In the data rows, the value 128 means zero.
Every row has a hidden score. How much higher is the second row's score than the first row's in each pair? 10 means about the same, 20 much higher and 0 much lower. The score is a weighted sum of the row's numbers plus the product of two more (or one squared), each taken from its middle value.
[131 114 161 121 141 112 133 100  91 155  96 175  71 149  96 129]
[106 134 170 143 112 123 138  98 102 151 129 151 113 154 113 141] 11
[120 182  67 198 117 231  33 188 164 176  80 190 109 119  33 226]
[122 121 132 111 102 116 140 139 156 103 135  87 162 116 151 118] 1
[138 136  85 149 105 104 120 154 184  77  89  72 165  57 174 120]
[101 136 131 132 135 135 122 132 143  87 130 105 158 104 151 118] 9
[120 152 125 136 128 103 120 122 123 124 111 116 115  99 130 134]
[139 106 124 152 130 138 131 159 149  93 140  79 165 100 163 109] 13
[135 146 121 131  95 118 129 130 130 105 119 111 159  91 157 118]
[100 114 144 134 136 121 129 121 124 142 129 133 118 145 116 128] 12
[136 135 162 124 117 125 136 105 111 126 122 147  98 131 111 110]
[182 180 104 136 140 140 102  94  95 210  98 190  72 204  62 190] 11
[ 98 109 149 121  99 136 117 139 145 134 160 127 141 140 148 114]
[134 170 124 141 139 114 131 116  77 165  89 159  92 115 100 129] 10
[123 133 123 121 118 126 140 150 136 104 145  98 151 112 151 114]
[210  82  21  79 182 154 111 127 154 137 189  35 108 141 139 164] 15
[116 104 167 145 133 132 130 116 108 156 148 170 129 147 114  97]
[135 211  29 218 123 219  54 199 213 135  82 138 138  64  74 242] 13
[193 198  65 135 138  98 164 117 109 129  40 142 105  99 134 160]
[138 144 163 114 128 118 148  80  64 180 125 179  69 146  76  99] 7
[104 106 232 122  97 147 117  37  38 212 146 228  38 203  63 103]
[142 187 111 163 131 123 110  87  89 185  83 200  74 144  66 166] 11
[156  98 180 124 164 134 113  50  60 198 145 181  71 213  66 122]
[108 112 189 108 127 120 128  84  77 152 129 155 107 188 104 133] 7
[125 151 138 105 120 124 129 129 120 144 118 128 103 130 130 130]
[162 176 142 157 139 103 132  67  71 182  80 200  69 170  76 126] 11
[105 130  59 150 125 123 121 205 217  35 156  44 211  39 215 116]
[159  88 111 129 156 143 162 146 184  77 133  81 170  79 162 114] 14
[119 149 135 114 133 131 145 142 126 124 119 117 148 106 131 118]
[131 141 208 121  92 115 131  54  29 218 113 217  38 191  67 135] 7
[142 110 188 130 126 135 131  76  80 172 141 180  75 201  81 114]
[130 121  83 139 128 131 134 169 155  78 109  93 154  70 176 122] 11
[182 132  97 115 135 143  91 118 129 148 143 118 122 140 115 186]
[131 120 153 122 137 106 134 117 107 142 144 152 112 126 118 129] 8
[128 154  87 124 125 110 121 153 156  96 112  84 149  84 167 109]
[ 96 108 152 123 136 107 110 111  99 135 120 148  94 143 105 117] 14
[111 133  59 118 129 138 149 215 207  29 120  33 212  52 220 106]
[129 101 156 112 137 117 130 108 131 138 131 150 125 149 123 102] 13
[123 138 145 107 133 131 143 103 113 120 147 128 136 128 121 110]
[116 113 173  83 130 128 137 104  88 146 129 149  77 148 101 131] 10
[ 84 112 152  99  98 149 138 146 125 104 145 108 151 132 161 124]
[141 154 127 162 139 162  80 117  95 179 108 175  84 163  55 195] 13
[122 178  48 116 137 108 137 169 161  74 112  85 167  53 166 136]
[172 169  75 189 138 210  50 132 170 205 102 176  90 151  42 235] 19
[142  98 150 101 130  98 114 129 119 134 127 139  98 146 132 170]
[107 124 170 122 117 128 129 107  99 151 122 144 122 156 117 124] 7
[109 119 168 109  94 121 130 127 137 121 136 133 173 146 147 113]
[223 123  39  91 255 168 197  68  71 147 176 110 115 127 148  13] 7
[115 111 134 126 125 145 144 151 133 101 126 119 145 110 144 110]
[127 146 143 125 119 117 127 142 124 101 110 116 138 137 130 108] 9
[ 83  94  97 126 120  98 128 199 178  59 147  53 191  60 196 122]
[116 207  73 231 122 216  64 151 153 173  78 188  83 118  10 222] 12
[ 89 103 132 133 129 153 149 146 177  85 138 124 158 104 149 109]
[126 106 150 118 123 117 132 140 111 137 131 139 120 126 121  96] 7
[105 110 108 137 131 126 130 159 193  91 160  93 164  90 165 111]
[142 128 158 119 124 115 132 122 116 147 115 135 117 149 120 123] 8
[140 141 189 131 107 139 131  79  75 176  99 178  52 186  67 128]
[125 118 141 127 118 113 171 118 100 129 130 155  95 158 121 133] 16
[100 137  98  99 136 130 153 185 176  65 137  99 163  76 166 117]
[121 104 104 130 122 104 134 168 176  93 126 100 151  87 178 113] 11
[138 170 105 153 121 150 103 148 155 148 134 144 117 109  99 180]
[119 131 141 131 138 116 135 154 129 112 137 128 135 114 151 108] 9
[209  97  36  58 213 141 145  89 107 135 155  55  86 139 128  82]
[152 112 115  94 159 161 138 128 137 109 151 107 161 103 141  57] 4
[124 113  58 114 109 113 131 199 215  22 144  45 226  55 218 102]
[125 121  56 119 134 135 146 204 205  58 119  56 196  54 192 129] 10
[128 133 181 130 102 143 133 106  94 155 132 180  80 188  88  98]
[ 97 117 193  91 108 131 137  87  91 144 136 157 100 180 104 104] 11
[135 174  66 173 153 168  86 182 167 142 110 159 131  79 100 184]
[133 174 106 150 146 142  96 128 116 160 118 186  94 140  76 178] 9
[128 138 148 119 104 110 134 102 106 153 105 149 107 146 107 123]
[151  51  82 131 140 139 108 189 174  99 164  37 230 110 167 132] 14
[126 148 156 104 121 136 145 130  87 144 125 137 112 144 128 116]
[109 120 199  90 120 118 132  69  77 186 130 179  69 182  86 126] 11
[124 138 124 113 121 145 141 143 143  89 136  88 152  95 160 126]
[124 165 104 149 109 103 118 135 118 111 117 132 124 113 123 122] 8
[114 118 213 110 129 114 124  60  56 185 142 202  77 211  74 115]
[136 132 122 137 128 133 120 164 159  83 123  97 150  77 147 132] 12
[136 157  38 156 136 135  94 201 186  75 122  98 167  53 126 159]
[109 130 183 115 138 131 136 105 107 149 125 167  94 157 119 108] 10
[185  66  57 111 202 156 134 134 116 141 177  62 136 156 127 130]
[167  81 142 103 185 168 105  69  73 200 185 137  62 215  63 134] 14
[139 135  73 125 118  96 131 193 207  45 109  47 200  35 198 135]
[113 116 165 143 115 160 116 100 111 150 126 163 116 139 103 130] 9
[136 131  74 135 132 125 148 183 162  68 124  59 178  79 188 117]
[146 172  63 142 153 127 130 159 172  77 126 108 160  56 183 131] 8
[141 120 153 133 145 142 110 119 121 169 131 122 107 152  90 148]
[100 118 130 128 102 133 127 151 161  97 152 112 158 117 149  94] 8
[112 123 170 107 121 104 125  87  79 146 135 168  79 164 102 110]
[107 116  64 140 111 115 133 190 200  48 130  46 201  42 194 114] 12
[107 117 116 144 141 145 155 175 171  96 123 106 145 107 170 124]
[134 137 225 141 143 119 129  49  41 200 126 213  33 192  64 138] 9
[133 132 153 122 151  90 136  95 106 142 113 149  91 132 124 125]
[124 128 143 118 154 127 154 143 152 103 130 153 141 110 151 119] 10
[124 118 166 136 125 144 129  92  94 147 121 162 108 171 113 122]
[116 115 174 142 114 127 114  93  84 158 132 169 109 148  98 139] 9
[103 118 181 111 109 125 150 100 110 140 149 151 102 165 111 112]
[136 140 103 132 126 137 137 170 146  86 108  93 165  88 165 103] 10
[117 104 138 114 137 124 146 151 117 113 118 127 148 122 148 111]
[120 110 148 124  93 125 129 111 114 137 161 136 140 151 127 137] 9
[102 124  69 114 130 132 128 174 178  49 111  55 182  46 188 122]
[255 176  44  17 171  26 194  13  83 169 166  70 146 180 228 199] 6
[107 123 179 116 108 137 130  96  90 150 148 162  91 183 102 107]
[109 122  99 146 126 128 121 163 169 101 128  88 173 102 154 116] 13
[102 113 134 119 104 116 141 140 125 104 148 129 175 133 159 150]
[105 131 136 127 119 131 119 146 158 106 127  98 158 125 163 112] 13
[ 99  99 147 136 140 145 134 133 141 114 131 144 114 141 135 109]
[239 194  73 128 126 177 103  51  84 248 146 165  58 219  52 246] 5
[105 107 155 136 141 135 125 129 128 139 135 122 106 134 104 117]
[114 123 172 123 121 120 141  95  89 154 131 165  92 160  96 121] 9
[127 114 152 114 115 110 126 129 118 123 144 131 132 116 118 139]
[133 169  75 160 143 144 123 162 162 104 112  95 137  88 131 155] 14
[123 115 166 126 130 126 145 115 118 135 124 127 112 147 122 124]
[111  98 125  84 101 126 127 162 171  90 126 119 149  90 172 125] 12
[115 113 136 118 145 121 147 128 111 120 119 113 125 116 111 108]
[123 114 113 126 140 124 128 145 139 137 152 122 140 116 130 111] 8
[ 86 102 116 111  96 119 125 164 191  90 162  97 219 100 184 101]
[124 156 142 138 151  84 136  94  71 155 110 165  84 133  96 123] 8
[122  93 121 140 144 114 121 164 160  96 139  93 158 108 144 114]
[111  83 142 129  89 146 116 131 133 104 137 124 190 119 147 111] 12
[139 174  95 144 135 114 125 146 132 124 106  91 132  99 134 121]
[143 143 110 114 127 100 141 123 130 137 116 115 112 112 131 133] 8
[147 195  73 191 115 221  29 144 160 208  99 154  86 167  34 246]
[ 94 128 107 120 105 105 123 175 173  84 136  68 187  84 189 126] 1
[244 188  97  83 142  94 147   0  47 237 148 183  43 244  89 213]
[113 117 148 123 117 139 140 114  94 156 147 165 114 141 117 147] 13
[ 95 124 158 115 119 135 118 120 112 117 146 145 131 154 129 108]
[129 133 117 130 103 120 134 155 150 116 114 114 137 114 151 111] 8
[116 131 146 126 145 130 145 135 119 138 112 146 115 131 116 124]
[121 131 160 130 140 115 159  96  77 173 120 188  87 183 100 120] 9
[128  85 125 127 101 120 135 162 179  93 149  91 187 104 197 113]
[ 86 124 175 129  98 117 128  85  90 144 119 157 108 173  95 105] 10
[104 136 170 143 152 125 136  95  75 165 121 175  99 149  97 110]
[108 119 175 125 127 142 139  99 116 140 131 173  91 152 100 105] 9
[ 99 123 157 125 134 116 135 102 104 134 127 157  82 128 105 136]
[109 128 174 120 135 129 138 104 102 156 104 166  77 165 114 125] 10
[139 116 128 117 117 117 133 153 152 104 116 118 150 105 159 113]
[104 100 108 111 134 142 136 162 168  95 157  91 181  98 160 101] 10
[118 117 180 107 146 122 137  92  93 155 114 175  78 183  79 104]
[141 157  89 166 136 155 111 171 166 110 121 119 132 101 108 189] 15
[126 152 147 108 115 108 127 113 105 134  92 135  98 117 113 107]
[106 108 154 104 146 110 130 144 119 121 133 141 113 129 119 114] 11
[114 112  98 123 127 130 145 191 182  67 121  59 203  83 189 114]
[108  93  47 117 120 157 106 223 235  16 135  35 243  33 210 114] 19
[142 143 123 142 133 118 151 108 112 139 109 154  95 118 129 126]
[249 160  56  98 180  90 120  34  74 236 163 145  67 230 105 215] 11
[113 210  57 209 105 200  53 167 169 177  75 173  82 108  41 231]
[111 127 162 111 133 120 141 114 105 151 108 166 105 154 111 122] 8
[ 98 116 178 115  96 110 131 110 133 148 145 137 153 132 137 100]
[137 131 161 155 136 138  94 106  79 170 126 156 102 165  63 146] 11
[ 96 115 152 129 105 114 108 124 139 138 139 133 118 126 124 136]
[121 109 126 126 151 121 144 154 189 101  96 126 157  99 141 100] 12
[120 108 142 133 128 103 150 136 139 110 123 130 124 131 128 108]
[115 153 197 126 130 112 122  73  76 180 101 179  65 151  86 129] 8
[ 98 124 139 104 119 118 120 150 135 106 130  93 147 101 150 110]
[102 124 110 135 121 101 130 170 141  89 121  91 160  81 171 110] 11
[130 123  69 114 101 138 121 213 212  41 127  45 202  32 212 105]
[124 122 159 134 113 128 138 117 124 147 136 139 105 154 115  98] 11
[102 116 177 107  99 129 118 102  79 181 152 164  90 182 110 111]
[122 115 101 112 117 126 138 151 171  74 167  69 176  90 199 135] 11
[114 115 234 118 122 136 133  48  21 212 140 208  40 217  46 106]
[ 95 121 104 124 115 130 133 167 193  66 144  59 206  73 181 101] 12
[131 133 178 137 145 146 141  96  86 138 107 179  77 152 118 116]
[129 105 133 123 141 127 156 143 147 101 129 113 136 106 140 109] 13
[100  42 145 178 102 117 103 160 124 144 148  81 209 174 153 169]
[140 118  96 119 134 105 129 146 147 101 118  93 131  74 150 113] 7
[116 122  87 129 123 133 149 186 182  73 137  69 182  63 195 123]
[255 128  56  13 212  92 187   0  26 245 203 111  19 255 112 184] 3
[103 130 146 146 128 146 145 126 151  95 152 145 163 130 151 107]
[135 147 153 141 128 114 120  90  88 156 107 153  74 166  94 123] 9
[138  89 147 143 160 158 112  98  83 186 140 142  88 182  81 135]
[137 110 141 148 141 112 134 134 154 124 129 126 128 131 144 142] 11
[121  84 193 160  74 152 123  76  69 186 166 168 139 216 117 132]
[119 134 107 140 138 117 158 134 160  93 116 107 149  79 158 127] 17
[111 115 136 134 106 155 129 167 136 105 145 114 156 115 145 148]
[125 109 120 122 106 124 152 143 150  92 120 108 148 110 152 116] 9
[123 112 165 123 156 121 133  84  94 149 146 154 108 178  91 130]
[142  70  13 127 168 152 128 216 204  48 161   0 255  26 230  98] 12
[117 106 160 153 101 128 136 100 114 139 116 148 114 135 121 116]
[133 214   0 207 114 206  84 208 222  93  78  90 168  45 113 208] 12
[103 126 148  96 118 131 149 148 134 115 154 124 135 112 152 101]
[129 147 197 124 134 106 150  39  31 216  92 221  31 214  60 116] 10
[100  83 107 160  70 111 108 181 184  72 158  41 252 117 221 150]
[135 121 193 126 121 121 139  81  79 175 103 213  74 180  74 128] 7
[ 92 115 122 109 113 113 133 158 182  77 139  81 165  77 160  97]
[121 141 126 131 130 123 135 165 159 102 142  87 165  88 150  97] 13
[ 94 102  95 102 124 151 123 181 181  68 138  93 151  89 170 143]
[152 143 160 138 117 134 152  73  72 174 120 173  72 177  90 113] 9
[137 151 120 123 102 119 134 158 126 108 107 106 134 103 147 131]
[129 114 140 120 127 135 124 134 142 120 118 112 144 121 125 114] 10
[127 142 104 134 124 121 123 159 149  86 128  86 149 107 136 114]
[225 206  76 136 115  96 140  65 114 197  93 148 100 191 128 198] 8
[119 112 171  97 107 116 133 103 115 161 150 133 113 161 111 113]
[128 141 124 131 110 138 131 105 100 138 111 131 123 141 127 113] 10
[143 135  77 114 107 107 129 168 185  71 130  59 158  66 179 118]
[137 149  93 116 132 129 123 142 140 101 115  97 128  69 164 107] 10
